In the data rows, 500 means zero.
Each row below has a hidden score, from 0 to 40, with 20 about the middle. What is it? The score is a weighted sum of the row's numbers plus the product of two more (or one squared), each taken from its middle value.
tensor([653, 692, 489, 618, 441, 387, 603, 486, 647, 388, 354, 604, 500,
        494, 502, 493, 494, 496, 500, 503, 503, 506]) 28
tensor([344, 559, 618, 518, 532, 431, 290, 641, 602, 382, 360, 424, 670,
        200, 339, 758, 716, 489, 392, 560, 609, 378]) 24
tensor([425, 451, 567, 279, 362, 636, 677, 553, 263, 683, 684, 446, 539,
        629, 646, 322, 541, 353, 718, 328, 294, 365]) 22
tensor([730, 608, 396, 636, 451, 336, 545, 380, 657, 379, 346, 671, 451,
        637, 389, 436, 364, 678, 324, 619, 710, 767]) 19
tensor([759, 722, 401, 748, 486, 295, 581, 389, 794, 310, 286, 684, 394,
        623, 305, 514, 494, 496, 500, 503, 503, 506]) 24
tensor([622, 687, 502, 598, 431, 410, 583, 484, 613, 401, 376, 592, 470,
        609, 360, 487, 475, 606, 395, 555, 699, 679]) 19
tensor([508, 595, 556, 438, 383, 509, 600, 548, 448, 498, 476, 518, 559,
        580, 447, 441, 560, 483, 533, 455, 471, 510]) 19
tensor([433, 275, 440, 704, 965, 709, 523, 479, 538, 668, 687, 308,  69,
        415, 729, 557, 310, 423, 578, 466, 659, 493]) 13
tensor([707, 731, 452, 703, 474, 347, 606, 435, 735, 332, 310, 650, 400,
        622, 309, 510, 404, 689, 289, 610, 882, 506]) 23
tensor([382, 579, 613, 446, 453, 536, 494, 639, 460, 477, 468, 417, 500,
        494, 502, 493, 494, 496, 500, 503, 503, 506]) 25
tensor([721, 537, 353, 600, 426, 337, 487, 317, 626, 395, 407, 681, 470,
        656, 460, 419, 319, 690, 343, 648, 610, 744]) 21
tensor([606, 694, 521, 575, 424, 407, 598, 504, 609, 402, 393, 573, 486,
        600, 354, 493, 498, 592, 395, 540, 503, 506]) 20
tensor([429,  20, 440,  58, 319, 680, 528, 259, 177, 874, 830, 587, 556,
        549, 934, 172, 318, 317, 713, 297, 256, 309]) 33
tensor([391, 449, 542, 604, 806, 757, 681, 626, 385, 679, 729, 226, 169,
        583, 684, 480, 460, 342, 721, 376, 383, 403]) 14
tensor([555, 359, 437, 291, 316, 532, 567, 383, 332, 643, 633, 583, 561,
        653, 672, 286, 408, 468, 603, 424, 310, 484]) 22
tensor([354, 563, 624, 465, 499, 512, 412, 656, 493, 443, 435, 404, 628,
        318, 390, 654, 711, 425, 499, 477, 466, 352]) 22
tensor([513, 469, 499, 330, 331, 549, 614, 480, 348, 606, 608, 531, 556,
        647, 502, 493, 494, 496, 500, 503, 503, 506]) 17
tensor([485, 510, 551, 336, 349, 573, 629, 546, 350, 598, 611, 486, 563,
        621, 570, 366, 548, 415, 627, 386, 356, 430]) 22
tensor([405, 598, 611, 448, 437, 506, 504, 634, 472, 488, 471, 436, 603,
        452, 502, 493, 494, 496, 500, 503, 503, 506]) 28
tensor([560, 623, 521, 489, 390, 472, 591, 502, 507, 464, 454, 559, 520,
        605, 425, 446, 497, 531, 483, 494, 543, 575]) 18
tensor([498, 613, 559, 458, 391, 510, 578, 548, 469, 477, 474, 504, 553,
        570, 427, 478, 564, 487, 537, 459, 481, 491]) 18
tensor([379, 599, 620, 534, 519, 434, 345, 643, 618, 364, 328, 453, 500,
        494, 502, 493, 494, 496, 500, 503, 503, 506]) 24
tensor([746, 338, 182, 604, 473, 301, 306, 201, 615, 386, 407, 754, 541,
        494, 502, 493, 494, 496, 500, 503, 503, 506]) 19
tensor([390, 362, 530, 664, 919, 737, 520, 536, 484, 641, 655, 248, 116,
        494, 502, 493, 494, 496, 500, 503, 503, 506]) 5
tensor([615, 647, 503, 539, 402, 423, 593, 479, 558, 433, 427, 574, 498,
        627, 405, 493, 494, 496, 500, 503, 503, 506]) 19
tensor([393, 289, 534, 660, 935, 693, 423, 446, 559, 652, 661, 271, 116,
        344, 685, 611, 411, 397, 524, 486, 544, 439]) 12
tensor([334, 446, 593, 482, 671, 693, 545, 631, 367, 627, 637, 277, 384,
        446, 599, 542, 595, 346, 500, 503, 503, 506]) 21
tensor([393, 597, 615, 454, 459, 513, 478, 643, 478, 461, 461, 432, 620,
        406, 409, 593, 494, 496, 500, 503, 503, 506]) 27
tensor([771, 280,  48, 678, 515, 203, 164, 155, 693, 295, 374, 797, 608,
        505, 541, 498, 145, 866, 234, 863, 493, 759]) 14
tensor([403, 443, 558, 451, 669, 789, 789, 624, 274, 752, 779, 290, 240,
        674, 717, 354, 462, 292, 801, 291, 330, 373]) 14
tensor([381, 459, 587, 322, 451, 687, 702, 613, 258, 696, 713, 373, 470,
        603, 661, 367, 563, 323, 751, 305, 275, 310]) 22
tensor([559, 656, 540, 516, 413, 451, 583, 535, 541, 441, 420, 545, 525,
        573, 389, 478, 551, 537, 459, 505, 586, 583]) 19
tensor([415, 469, 578, 291, 388, 640, 666, 596, 276, 660, 650, 442, 540,
        605, 603, 361, 572, 339, 717, 336, 293, 354]) 19
tensor([416, 318, 483, 711, 966, 721, 528, 487, 531, 663, 678, 268,  69,
        432, 708, 572, 345, 408, 592, 460, 583, 477]) 11
tensor([432,   0, 431,  41, 324, 668, 488, 248, 182, 892, 836, 600, 579,
        498, 962, 176, 320, 318, 702, 291, 281, 302]) 35
tensor([343, 406, 577, 560, 782, 718, 529, 589, 419, 637, 648, 255, 269,
        445, 502, 493, 494, 496, 500, 503, 503, 506]) 16
tensor([717, 402, 265, 548, 436, 361, 411, 257, 570, 439, 437, 708, 524,
        618, 527, 387, 264, 678, 376, 665, 473, 701]) 13
tensor([678, 706, 489, 639, 451, 355, 593, 469, 676, 365, 348, 602, 438,
        616, 502, 493, 494, 496, 500, 503, 503, 506]) 36
tensor([389, 617, 615, 537, 519, 434, 363, 651, 618, 370, 325, 458, 640,
        260, 311, 732, 696, 515, 380, 503, 503, 506]) 19
tensor([405, 605, 611, 445, 445, 516, 510, 637, 477, 473, 480, 427, 594,
        448, 418, 574, 654, 445, 528, 454, 462, 402]) 21
tensor([688, 739, 485, 669, 468, 360, 606, 482, 709, 343, 312, 621, 428,
        609, 300, 509, 453, 659, 316, 590, 856, 768]) 19
tensor([769, 306,  11, 735, 537, 140, 138, 210, 764, 231, 286, 867, 674,
        417, 471, 577, 127, 922, 184, 886, 678, 792]) 18
tensor([631, 736, 518, 648, 460, 401, 592, 495, 672, 363, 345, 583, 453,
        583, 300, 532, 492, 619, 356, 559, 790, 698]) 18
tensor([699, 636, 427, 614, 439, 361, 557, 415, 643, 390, 364, 646, 458,
        640, 383, 451, 395, 648, 354, 600, 700, 746]) 19
tensor([555, 706, 549, 574, 449, 431, 570, 568, 613, 390, 359, 533, 519,
        521, 324, 534, 572, 555, 414, 524, 688, 608]) 18
tensor([317, 510, 627, 499, 542, 445, 223, 624, 613, 377, 363, 421, 695,
        143, 502, 493, 494, 496, 500, 503, 503, 506]) 39
tensor([407, 255, 562, 183, 442, 789, 791, 460, 163, 895, 870, 422, 346,
        691, 869, 188, 396, 254, 829, 193, 318, 334]) 23
tensor([417, 379, 568, 340, 546, 783, 817, 559, 213, 822, 835, 335, 260,
        725, 788, 257, 433, 274, 828, 237, 325, 363]) 20
tensor([332, 539, 624, 517, 533, 444, 266, 625, 616, 370, 355, 428, 678,
        182, 339, 774, 718, 490, 380, 556, 587, 358]) 26
tensor([519, 583, 546, 419, 368, 494, 602, 536, 446, 513, 511, 515, 551,
        606, 472, 422, 550, 485, 538, 457, 467, 499]) 22
tensor([617, 433, 398, 407, 361, 461, 533, 366, 435, 537, 537, 622, 531,
        658, 585, 338, 371, 556, 503, 531, 407, 580]) 19
tensor([749, 594, 339, 666, 458, 329, 501, 340, 684, 356, 346, 703, 454,
        494, 502, 493, 494, 496, 500, 503, 503, 506]) 34
tensor([666, 635, 465, 573, 424, 400, 581, 443, 607, 409, 385, 620, 476,
        627, 386, 446, 449, 616, 398, 570, 652, 688]) 18
tensor([577, 609, 514, 477, 381, 461, 588, 503, 502, 475, 471, 562, 523,
        623, 442, 426, 503, 534, 476, 501, 531, 569]) 20
tensor([324, 534, 630, 457, 513, 529, 396, 643, 492, 456, 450, 399, 620,
        305, 405, 672, 701, 426, 516, 483, 439, 322]) 21
tensor([749, 332, 141, 627, 489, 281, 266, 192, 639, 363, 388, 760, 561,
        548, 533, 451, 178, 790, 287, 786, 485, 753]) 12
tensor([735, 735, 455, 713, 475, 317, 602, 434, 764, 326, 312, 649, 402,
        625, 309, 508, 392, 697, 268, 626, 918, 829]) 22
tensor([701, 493, 341, 570, 413, 362, 477, 313, 584, 426, 423, 681, 504,
        633, 478, 402, 327, 665, 381, 640, 543, 711]) 18
tensor([729, 515, 324, 588, 427, 349, 476, 300, 622, 410, 413, 679, 488,
        643, 473, 410, 307, 692, 348, 503, 503, 506]) 25
tensor([341, 547, 623, 453, 496, 516, 411, 651, 480, 458, 464, 386, 630,
        330, 419, 656, 703, 428, 502, 478, 443, 344]) 23
tensor([572, 664, 534, 539, 412, 451, 590, 504, 552, 425, 416, 539, 505,
        595, 379, 483, 509, 564, 445, 508, 614, 614]) 20
tensor([728, 370, 230, 567, 446, 328, 363, 218, 586, 424, 440, 725, 532,
        622, 554, 403, 244, 714, 347, 705, 460, 709]) 15
tensor([354, 561, 627, 449, 486, 517, 430, 649, 481, 467, 476, 397, 608,
        351, 424, 630, 690, 431, 517, 503, 503, 506]) 18
tensor([591, 629, 506, 511, 390, 444, 594, 489, 537, 457, 449, 568, 514,
        621, 419, 441, 497, 557, 461, 513, 572, 609]) 21
tensor([449, 621, 597, 459, 428, 506, 550, 624, 471, 478, 447, 476, 588,
        484, 406, 525, 633, 453, 527, 503, 503, 506]) 16
tensor([363, 481, 599, 341, 476, 668, 643, 631, 282, 662, 676, 354, 488,
        570, 617, 411, 585, 327, 711, 333, 503, 506]) 20
tensor([476, 673, 590, 549, 456, 445, 518, 596, 591, 393, 386, 488, 561,
        457, 325, 619, 625, 517, 431, 521, 634, 522]) 18
tensor([360, 572, 615, 536, 532, 438, 310, 645, 611, 361, 330, 449, 661,
        211, 317, 758, 717, 507, 390, 549, 620, 397]) 23
tensor([368, 452, 571, 456, 646, 773, 705, 609, 289, 708, 733, 284, 293,
        614, 680, 414, 505, 314, 771, 313, 308, 349]) 15
tensor([572, 628, 528, 495, 394, 453, 599, 510, 513, 458, 458, 552, 519,
        614, 422, 451, 514, 533, 477, 505, 554, 591]) 20
tensor([555, 640, 537, 504, 403, 456, 591, 535, 534, 452, 442, 533, 528,
        592, 413, 475, 538, 526, 500, 503, 503, 506]) 20
tensor([413, 334, 494, 699, 953, 734, 524, 506, 520, 654, 668, 263,  86,
        430, 696, 574, 383, 398, 597, 460, 540, 464]) 10
tensor([422, 647, 608, 561, 499, 430, 430, 635, 627, 369, 354, 461, 616,
        330, 308, 696, 667, 523, 387, 535, 657, 474]) 22
tensor([531, 564, 540, 406, 363, 515, 607, 535, 428, 528, 531, 526, 546,
        621, 498, 394, 525, 477, 500, 503, 503, 506]) 21
tensor([696, 608, 415, 590, 431, 376, 555, 398, 617, 412, 379, 651, 463,
        646, 407, 493, 494, 496, 500, 503, 503, 506]) 19
tensor([351, 575, 623, 512, 515, 456, 318, 643, 596, 384, 370, 426, 663,
        247, 340, 740, 711, 484, 412, 537, 581, 389]) 23
tensor([291, 461, 643, 451, 562, 537, 284, 629, 498, 468, 437, 373, 627,
        209, 432, 712, 722, 410, 496, 506, 424, 285]) 21
tensor([365, 584, 624, 530, 527, 433, 299, 635, 618, 372, 357, 431, 669,
        227, 323, 749, 708, 496, 387, 548, 619, 402]) 23
tensor([433, 606, 600, 446, 439, 519, 541, 628, 466, 470, 455, 464, 591,
        468, 403, 541, 650, 447, 533, 458, 487, 429]) 18
tensor([276, 442, 632, 461, 586, 574, 292, 598, 480, 500, 483, 351, 600,
        222, 457, 710, 698, 398, 513, 493, 390, 275]) 21
tensor([294, 475, 634, 484, 556, 447, 178, 604, 606, 391, 372, 414, 687,
        106, 362, 810, 735, 479, 381, 573, 553, 311]) 25
tensor([307, 498, 634, 454, 538, 529, 323, 640, 501, 466, 451, 373, 634,
        242, 429, 700, 721, 421, 489, 493, 434, 506]) 16
tensor([782, 357,  67, 738, 523, 151, 211, 211, 777, 240, 303, 830, 612,
        494, 502, 493, 494, 496, 500, 503, 503, 506]) 18
tensor([459, 503, 552, 318, 357, 583, 637, 554, 320, 614, 619, 473, 557,
        619, 582, 357, 551, 394, 644, 371, 339, 405]) 22
tensor([761, 293,  97, 653, 502, 247, 212, 168, 644, 336, 370, 794, 593,
        523, 538, 473, 168, 824, 267, 818, 478, 758]) 11
tensor([317, 518, 631, 452, 526, 517, 335, 643, 503, 450, 458, 378, 634,
        269, 419, 694, 707, 422, 495, 490, 447, 310]) 23
tensor([276, 408, 642, 453, 617, 559, 242, 597, 515, 494, 487, 339, 590,
        168, 474, 737, 494, 496, 500, 503, 503, 506]) 27
tensor([342, 453, 597, 479, 664, 712, 606, 630, 356, 653, 682, 266, 348,
        501, 623, 510, 569, 329, 688, 372, 320, 333]) 17
tensor([391, 266, 526, 669, 941, 698, 412, 429, 555, 655, 654, 279, 107,
        347, 699, 617, 397, 395, 523, 483, 575, 450]) 12
tensor([483, 631, 572, 457, 403, 488, 578, 597, 473, 473, 469, 478, 580,
        528, 425, 507, 591, 487, 515, 468, 501, 486]) 22
tensor([450, 276, 510, 174, 315, 670, 658, 416, 200, 772, 754, 518, 550,
        642, 780, 218, 435, 324, 746, 292, 251, 363]) 23
tensor([290, 472, 631, 498, 560, 438, 171, 595, 612, 383, 360, 411, 500,
        494, 502, 493, 494, 496, 500, 503, 503, 506]) 22
tensor([732, 485, 305, 574, 426, 341, 459, 287, 600, 417, 418, 698, 491,
        647, 496, 406, 300, 700, 348, 653, 547, 727]) 19
tensor([378, 459, 563, 526, 718, 775, 700, 618, 332, 698, 738, 250, 224,
        615, 686, 437, 484, 330, 760, 335, 335, 374]) 14
tensor([538, 460, 475, 343, 336, 520, 597, 447, 372, 589, 587, 552, 560,
        653, 591, 327, 463, 473, 578, 431, 374, 501]) 22
tensor([389, 626, 611, 553, 517, 437, 375, 633, 623, 370, 351, 460, 620,
        291, 305, 720, 681, 515, 399, 543, 650, 437]) 21
tensor([318, 525, 639, 456, 526, 524, 359, 653, 497, 451, 439, 382, 642,
        264, 402, 687, 723, 419, 499, 485, 450, 315]) 23
tensor([498, 537, 547, 363, 352, 551, 616, 533, 371, 572, 577, 511, 566,
        628, 537, 368, 540, 430, 601, 405, 385, 456]) 20
tensor([749, 323, 147, 620, 482, 289, 279, 185, 627, 367, 390, 763, 561,
        494, 502, 493, 494, 496, 500, 503, 503, 506]) 17
tensor([325, 522, 637, 457, 521, 524, 361, 651, 499, 459, 433, 396, 642,
        272, 409, 685, 722, 421, 508, 490, 443, 318]) 20
tensor([721, 445, 295, 567, 427, 342, 445, 267, 588, 419, 443, 698, 512,
        639, 516, 394, 494, 496, 500, 503, 503, 506]) 26
tensor([548, 413, 453, 313, 327, 521, 587, 414, 349, 610, 611, 578, 563,
        659, 632, 290, 426, 468, 588, 432, 334, 492]) 21
tensor([455, 407, 389, 773, 968, 729, 681, 581, 481, 646, 726, 285,  55,
        574, 711, 493, 494, 496, 500, 503, 503, 506]) 13
tensor([369, 573, 618, 434, 462, 538, 470, 649, 466, 481, 471, 409, 606,
        405, 428, 597, 679, 423, 531, 449, 444, 366]) 21
tensor([704, 718, 458, 685, 463, 346, 599, 428, 714, 343, 320, 636, 422,
        616, 318, 501, 414, 672, 306, 607, 836, 784]) 20
tensor([294, 493, 633, 462, 540, 538, 300, 623, 501, 459, 441, 375, 634,
        236, 423, 719, 712, 424, 488, 498, 432, 299]) 22
tensor([596, 669, 519, 551, 426, 425, 588, 512, 576, 421, 399, 577, 505,
        595, 374, 471, 516, 563, 432, 532, 643, 625]) 18
tensor([358, 565, 624, 441, 478, 537, 455, 649, 459, 477, 470, 416, 615,
        383, 418, 606, 694, 419, 547, 457, 429, 350]) 19
tensor([365, 575, 624, 483, 502, 474, 377, 649, 541, 425, 418, 416, 638,
        304, 367, 680, 704, 463, 463, 508, 518, 361]) 22
tensor([774, 544, 290, 689, 483, 293, 445, 312, 702, 341, 327, 734, 461,
        619, 416, 458, 270, 748, 280, 707, 716, 831]) 14
tensor([498, 685, 592, 539, 450, 439, 520, 608, 580, 399, 386, 494, 560,
        463, 332, 589, 618, 532, 427, 514, 642, 535]) 20
tensor([310, 494, 625, 493, 554, 443, 189, 609, 619, 378, 359, 424, 695,
        127, 358, 809, 728, 496, 500, 503, 503, 506]) 12
tensor([497, 692, 593, 565, 465, 434, 523, 623, 605, 382, 350, 509, 562,
        431, 311, 609, 622, 531, 409, 527, 675, 545]) 18
tensor([350, 433, 581, 531, 732, 707, 560, 613, 398, 634, 666, 245, 308,
        482, 629, 538, 540, 349, 669, 410, 352, 351]) 16
tensor([757, 271,  74, 657, 510, 228, 181, 155, 664, 325, 382, 785, 602,
        519, 552, 484, 142, 838, 245, 845, 480, 758]) 13
tensor([681, 625, 451, 573, 423, 382, 573, 427, 607, 413, 401, 631, 468,
        644, 413, 436, 410, 630, 370, 586, 654, 711]) 20
tensor([407, 498, 583, 317, 395, 625, 641, 617, 305, 639, 635, 412, 500,
        494, 502, 493, 494, 496, 500, 503, 503, 506]) 22
tensor([627, 406, 370, 433, 372, 459, 503, 323, 454, 535, 526, 639, 532,
        644, 575, 493, 494, 496, 500, 503, 503, 506]) 19
